Here is a table of points, one per row:
ndarray[-21 -20 -26 -30 -65 -61 -15 -16 -12 -60 -2 -26 -22 -31 -3 1]
ndarray[-28 -2 -19 -22 -64 58 -13 -5 -8 -56 -9 -22 -3 -28 9 -11]
ndarray[77 -3 25 22 127 -26 30 -9 -14 127 -9 83 -11 20 -2 -5]
ndarray[-27 -18 -32 -30 -71 -59 -8 -19 -16 -73 -8 -24 -13 -32 -6 14]
ndarray[-26 -20 -29 -32 -67 -59 -7 -19 -13 -72 -15 -25 -18 -27 -7 103]
ndarray[5 2 19 15 16 -10 -14 -18 -14 0 -12 13 -13 48 -7 -9]
ndarray[-22 -23 -30 -33 -64 -59 -10 -15 -16 -68 19 -22 -8 -26 2 -6]
ndarray[-21 -18 -23 -29 -69 -57 -10 -15 -13 -63 -10 -19 -12 -29 -9 64]
ndarray[12 18 26 40 62 35 -6 -13 -15 24 -14 18 -15 73 -7 -2]
ndarray[71 -2 29 22 127 -31 27 -13 -7 127 -8 79 -13 26 -4 -10]
ndarray[42 -3 37 8 125 -18 15 -15 -8 127 -12 43 -12 11 -9 -8]
ndarray[-10 78 25 47 -22 127 -8 -15 -14 -3 -4 -4 -14 23 -8 -7]
ndarray[-24 -11 -22 -20 -53 25 -10 38 20 -62 -7 -30 19 -24 -6 -9]
ndarray[-23 -19 -25 -29 -76 -76 -11 -17 -15 -53 98 -19 -15 -34 64 -13]
ndarray[-27 -20 -28 -31 -47 -58 -12 -13 -8 -60 0 -26 -15 -32 -6 -5]
ndarray[-22 -18 -26 -24 -58 -31 -14 96 85 -58 -8 -24 81 -24 -4 -2]
ndarray[10 34 26 62 37 69 -3 -13 -17 15 -7 13 -15 69 -2 -7]
ndarray[-26 -20 -26 -30 -52 -45 -11 -15 -16 -48 -6 -26 -8 -27 -9 35]
ndarray[-22 -21 -24 -32 -76 -69 -10 -10 -18 -59 89 -24 -13 -27 39 -6]
ndarray[-27 -19 -24 -31 -73 -50 -10 81 94 -71 -9 -26 94 -30 -5 -6]
ndarray[-20 -19 -28 -25 -58 -47 -9 91 82 -75 -6 -25 76 -25 -5 -6]
ndarray[14 -11 12 1 37 -30 -9 -13 -10 17 -12 4 -14 36 -6 -12]
ndarray[5 -13 -2 -4 21 -39 -10 -16 -10 0 -10 -1 -9 28 -5 -7]
ndarray[-18 68 1 22 -42 127 -8 -11 -9 -40 -11 -13 -15 1 -6 -9]
ndarray[13 39 41 74 65 84 -1 -16 -15 70 -12 17 -16 59 -9 -6]
ndarray[-26 -19 -31 -26 -62 -71 -6 84 88 -68 0 -27 83 -25 -7 -1]
ndarray[-25 -24 -24 -28 -68 -28 -16 -4 -5 -54 20 -33 -7 -24 68 -4]
ndarray[-26 6 -9 -10 -64 55 -10 5 -3 -55 -11 -23 -3 -8 -3 -8]
ndarray[-26 -24 -23 -31 -69 -56 -16 -18 -12 -65 73 -26 -7 -27 105 -6]
ndarray[-23 -22 -32 -29 -61 -60 -16 -9 0 -69 10 -26 6 -26 8 -8]
ndarray[-23 -21 -28 -30 -61 -63 -11 -10 -19 -68 -2 -23 -16 -31 -8 13]
ndarray[-9 85 13 46 -19 127 -9 -14 -17 -18 -10 -9 -14 13 -6 -6]
ndarray[76 -4 32 18 127 -37 34 -13 -10 127 -13 80 -8 20 -8 -4]
ndarray[-26 -21 -26 -30 -67 -62 -9 -15 -8 -68 70 -28 -8 -28 18 -7]
ndarray[25 27 78 48 80 43 -5 -15 -14 111 -6 25 -15 40 -5 -9]
These points spread out most along one direction. For each point below, how far along it does it lie, from 0 to 99? The average is 50, and the first point in the table lies past the average.
ndarray[-32 -19 -29 -25 -65 -60 -10 77 80 -45 -6 -29 79 -27 0 -4] 64
ndarray[-33 -25 -25 -31 -66 -50 -10 -18 -15 -58 49 -19 -12 -31 11 -7] 62
ndarray[87 -11 11 2 127 -26 42 -9 -15 122 -13 83 -11 8 -7 -9] 21
ndarray[60 -21 -19 -14 77 -46 75 -17 -14 57 -10 49 -16 -11 -9 -6] 34
ndarray[17 51 62 62 54 113 -3 -16 -12 76 -12 16 -11 36 -7 -8] 25
ndarray[-26 -16 -28 -30 -59 -56 -9 -14 -19 -60 9 -31 -18 -37 -5 -6] 61
ndarray[26 -14 -18 -28 26 -60 97 -14 -12 -7 -15 23 -13 -24 -5 -10] 46
ndarray[-27 -23 -28 -29 -60 -47 -12 -20 -12 -68 23 -31 -15 -32 0 -4] 62
ndarray[-21 -13 -27 -33 -65 -12 -8 64 47 -63 -1 -25 49 -29 0 -9] 62
ndarray[-14 18 -11 -9 -59 127 -9 -1 -8 -46 -12 -26 -6 -10 -6 -2] 51
ndarray[45 -17 -11 -22 44 -40 91 -13 -14 21 -12 37 -17 -19 -5 -8] 40
ndarray[40 -1 44 10 127 -30 11 -13 -11 127 -8 42 -12 14 -8 -7] 23
ndarray[15 23 38 60 61 72 -5 -13 -16 55 -12 22 -4 76 -6 0] 27
ndarray[6 -6 11 14 19 -23 -9 -9 -10 4 -6 3 -12 43 -6 -3] 42
ndarray[-25 -21 -28 -27 -62 -62 -13 -16 -17 -65 -11 -28 -13 -26 -14 87] 62
ndarray[10 35 49 67 61 80 -7 -10 -11 81 -8 16 -15 61 -8 -4] 25
ndarray[0 72 43 52 14 127 -9 -10 -12 25 -6 -3 -13 29 -6 -6] 33
ndarray[17 42 48 69 70 86 -5 -15 -12 67 -6 20 -14 66 -9 -2] 25
ndarray[37 4 65 28 107 9 0 -19 -11 127 -11 36 -19 25 -8 -6] 22
ndarray[-27 -22 -26 -30 -71 -60 -12 -11 -14 -69 -20 -23 -11 -32 -6 32] 63
ndarray[-24 -21 -26 -28 -58 -58 -3 -19 -8 -58 39 -23 -14 -32 6 -7] 61
ndarray[-27 -20 -29 -29 -69 -47 -11 -16 -11 -65 -10 -30 -12 -30 -9 -2] 62
ndarray[77 -12 -4 -1 120 -52 56 -16 -16 88 -10 69 -13 -8 -7 -7] 27
ndarray[-25 -17 -21 -23 -64 -8 -11 55 37 -72 -9 -25 39 -28 -2 -5] 62
ndarray[60 -1 39 21 127 -16 13 -21 -16 127 -9 66 -12 24 -8 -3] 20
ndarray[21 27 37 49 81 61 -4 -11 -10 41 -17 25 -13 73 -8 -6] 27
ndarray[-2 56 51 64 17 97 -3 -16 -16 41 -12 5 -9 42 -6 -5] 32
ndarray[-23 -21 -25 -25 -72 -32 -16 72 56 -57 -11 -27 57 -29 -2 0] 63
ndarray[11 48 55 70 36 99 -7 -16 -12 73 -10 16 -14 43 -5 -7] 27
ndarray[-27 -18 -26 -26 -63 -53 -9 81 87 -68 -11 -28 90 -31 -6 -6] 65
